[[129 131 131 131 123 127 134 124 135 127 134]
 [125 133 127 129 129 136 131 128 121 134 106]
 [129 128 118 135 144 132 130 131 118 131 134]
 [123 134 121 128 120 132 123 119 131 123 125]
 [132 117 139 107 117 135 109 140 135 122 126]
 [138 123 138 126 136 118 135 139 128 134 127]
 [145 137 142 125 129 152 132 140 129 132 112]
 [129 128 127 130 126 111 131 124 133 126 138]]
->
[[134 129 131 131 131 123 127 134 124 135 127]
 [106 125 133 127 129 129 136 131 128 121 134]
 [134 129 128 118 135 144 132 130 131 118 131]
 [125 123 134 121 128 120 132 123 119 131 123]
 [126 132 117 139 107 117 135 109 140 135 122]
 [127 138 123 138 126 136 118 135 139 128 134]
 [112 145 137 142 125 129 152 132 140 129 132]
 [138 129 128 127 130 126 111 131 124 133 126]]

[[124 128 133 142 133 135 120 115 134 129]
 [132 123 136 124 136 132 139 138 132 130]
 [102 103 108 133 123 149 137 127 135 117]
 [126 125 135 133 130 134 131 125 132 125]]
->
[[129 124 128 133 142 133 135 120 115 134]
 [130 132 123 136 124 136 132 139 138 132]
 [117 102 103 108 133 123 149 137 127 135]
 [125 126 125 135 133 130 134 131 125 132]]

[[126 136 138 137 133 127 118 120 136 115 124 129 147 120 121]
 [141 122 135 136 123 127 119 127 141 113 121 128 144 118 122]
 [106 140 119 121 135 124 130 124 118 121 123 127 116 126 112]
 [110 144 139 131 139 123 124 116 120 136 134 126 140 130 125]
 [126 135 143 136 133 125 119 119 126 144 136 126 146 129 136]
 [107 139 123 120 135 122 131 124 112 142 131 124 117 132 123]]
->
[[121 126 136 138 137 133 127 118 120 136 115 124 129 147 120]
 [122 141 122 135 136 123 127 119 127 141 113 121 128 144 118]
 [112 106 140 119 121 135 124 130 124 118 121 123 127 116 126]
 [125 110 144 139 131 139 123 124 116 120 136 134 126 140 130]
 [136 126 135 143 136 133 125 119 119 126 144 136 126 146 129]
 [123 107 139 123 120 135 122 131 124 112 142 131 124 117 132]]

[[116 128 100 117 117 129 119 117 149 132 125 118 120]
 [147 136 114 140 149 131  99 145 127 133 131 130 135]
 [156 131 147 115 147 102 145 104 106 127 116 131 141]]
->
[[120 116 128 100 117 117 129 119 117 149 132 125 118]
 [135 147 136 114 140 149 131  99 145 127 133 131 130]
 [141 156 131 147 115 147 102 145 104 106 127 116 131]]

[[140 135 115 138 134 127 100 131 140 128 124 137]
 [141 149 130 132 147 123 122 138 124 128 128 138]
 [145 149 112 135 145 150 102 144 132 118 126 152]]
->
[[137 140 135 115 138 134 127 100 131 140 128 124]
 [138 141 149 130 132 147 123 122 138 124 128 128]
 [152 145 149 112 135 145 150 102 144 132 118 126]]

[[141 132 136 154 127 124 132 137]
 [130 132 116 131 142 117 144 117]
 [123 146 132 125 124 145 133 143]
 [118 127 114 130 151 119 127 117]
 [127 137 127 120 120 123 150 148]
 [119 123 126 124 136 129 113 107]
 [125 136 107 139 132 124 146 134]
 [138 112 130 123 131 147 134 134]
 [115 134 130 118 102 129 126 125]
 [122 130 109 146 125 114 120 129]
 [125 121 150 120 123 135 128 110]
 [134 105 134 148 130 125 132 135]]
->
[[137 141 132 136 154 127 124 132]
 [117 130 132 116 131 142 117 144]
 [143 123 146 132 125 124 145 133]
 [117 118 127 114 130 151 119 127]
 [148 127 137 127 120 120 123 150]
 [107 119 123 126 124 136 129 113]
 [134 125 136 107 139 132 124 146]
 [134 138 112 130 123 131 147 134]
 [125 115 134 130 118 102 129 126]
 [129 122 130 109 146 125 114 120]
 [110 125 121 150 120 123 135 128]
 [135 134 105 134 148 130 125 132]]

[[108 154 100 152 112]
 [118 141 131 114 133]
 [128 105 138 148 109]
 [111 105 138 154 126]
 [110 124 144 141 119]
 [128 138 141 134 123]
 [131 117 137 129 118]]
->
[[112 108 154 100 152]
 [133 118 141 131 114]
 [109 128 105 138 148]
 [126 111 105 138 154]
 [119 110 124 144 141]
 [123 128 138 141 134]
 [118 131 117 137 129]]
